[-2.54 -3.62  4.96  6.36  2.57] yields 6.36, -3.62

[[ 6.19 -1.17 -0.74  5.36  1.54  3.47 -0.75]
 [-1.49 -3.99  6.09  0.25  3.64 -0.37 -1.14]] yields 6.19, -3.99

[ 6.38  1.68  5.94  4.12  0.18 -1.13  5.75] yields 6.38, -1.13

[3.80 3.22 4.55 6.93] yields 6.93, 3.22

[[-3.78 -1.35 -0.05 -5.31  0.05  3.65]
 [-5.06 -1.69 -0.13 -7.38  0.50  4.48]] yields 4.48, -7.38

[-3.95  2.06  6.88  8.08] yields 8.08, -3.95

[[ 0.50  0.92 -3.90 -3.04 -1.51  0.21  2.34]
 [ 1.36 -0.48 -0.28 -4.92 -3.32  0.06  0.13]
 [ 0.60  2.42 -7.52 -1.47 -0.15 -0.06  2.46]] yields 2.46, -7.52

[-5.03  0.39 -4.02  7.63  2.76 -2.49] yields 7.63, -5.03

[-4.72  7.94 -6.88 -2.19] yields 7.94, -6.88
---
2,2,2,3,2
8,3,4,5,4
-> 5

104,151,200,79,117,101,99
75,61,58,95,48,67,68
-> 67

123,230,78,1,50,168,192
194,151,138,73,63,89,114
-> 89

8,6,4,8
6,5,1,4
-> 1

5,1,5,7
4,5,4,4
-> 4

8,6,3,4,4
5,6,1,4,4
-> 4

-553,-620,-598,-562,-531,-540
144,-440,-161,-193,597,393
-> 597

2719,5869,8791,7963
6057,7826,8554,2297
-> 8554

20,31,-9,13,-41,-37
-39,-26,-14,-10,-10,11
-> -10
---
Q: [0.06, -0.18, -0.09, 0.13, 0.13, -0.05, -0.08]
A: -0.08, 0.06
Q: [[-44.8, 138.2, 98.8, 28.0, -54.9, -28.6], [-141.8, -178.6, 134.6, 35.6, -43.4, -45.8]]
A: -28.6, -141.8
Q: [[1.71, -0.30, -0.24, -1.50], [-0.32, 0.05, 0.17, 0.16]]
A: -1.50, -0.32
Q: [-0.131, -0.154, 0.083, 0.105, -0.010, -0.005]
A: -0.005, -0.131
Q: [1.6, -1.3, 0.6, -1.5, -0.6]
A: -0.6, 1.6
Q: [17.2, 12.6, -16.6, 12.8, 5.0]
A: 5.0, 17.2
Q: [[-219.6, 87.9, -210.8, 178.0, 5.1, -55.2, 18.2], [-29.3, -192.2, -26.3, -121.3, 121.4, -87.7, 25.9]]
A: 18.2, -29.3
Q: [-1.75, 1.97, 0.96, -0.28, 0.23, -1.50, -0.50]
A: -0.50, -1.75
Q: [[-4.3, -0.6, 13.3, 2.7], [-5.2, 0.3, 10.0, 1.9], [-13.1, -3.3, -7.8, -0.8]]
A: 2.7, -13.1
---
Input:
array([[ 235.123,  167.587,  226.232,  168.397,   81.364],
       [ 131.617,  -10.226,  -43.689,   72.150,  -30.496],
       [-125.106,    3.089,  -95.905,   -9.353,   -9.871]])
Output: 72.150

Input:
array([[-0.03,  0.03,  0.11,  0.13,  0.08],
       [ 0.06, -0.07,  0.10,  0.10, -0.12]])
Output: 0.10

Input:
array([[ -8.098,  19.222,  -1.333,  -0.924,  -0.214,   5.958,  -1.928],
       [ -2.882,  -1.847,   1.447,  12.321,   2.387, -12.763,  -0.502]])
Output: -12.763

Input:
array([[ 0.182, -0.082, -0.014,  0.014,  0.058,  0.070, -0.032],
       [-0.185,  0.066,  0.223,  0.044,  0.123, -0.004,  0.123],
       [-0.064, -0.132,  0.014,  0.158,  0.057, -0.008,  0.004]])
Output: -0.004

Input:
array([[ 17.5,  -3.4,  16.3,  21.1,   6.9,  10.2,  -8.7],
       [  9.6,   8.5,   2.0,   2.7,   2.8,   6.6,  10.2],
       [ -6.1,   8.2,  -0.8,  17.9, -20.7,   9.1,  -3.2]])
Output: 6.6

Input:
array([[-12.78,   1.76,  -4.09,  17.29,  -2.75],
       [ -5.11, -10.58,   0.45,  18.96, -16.45]])
Output: 18.96

Input:
array([[ 0.16, -0.08,  0.05,  0.12, -0.07,  0.00,  0.04],
       [ 0.14, -0.07,  0.00,  0.00, -0.15, -0.03,  0.06]])
Output: -0.03

Input:
array([[ -8.78,   8.16, -16.51,  12.61,   5.75,   3.01],
       [-17.07,  -5.01,  -2.23,  -1.74,  -5.34,  -8.07],
       [ 11.52,  -6.17,   2.12, -12.89,   1.41,  -7.01]])
Output: -5.34
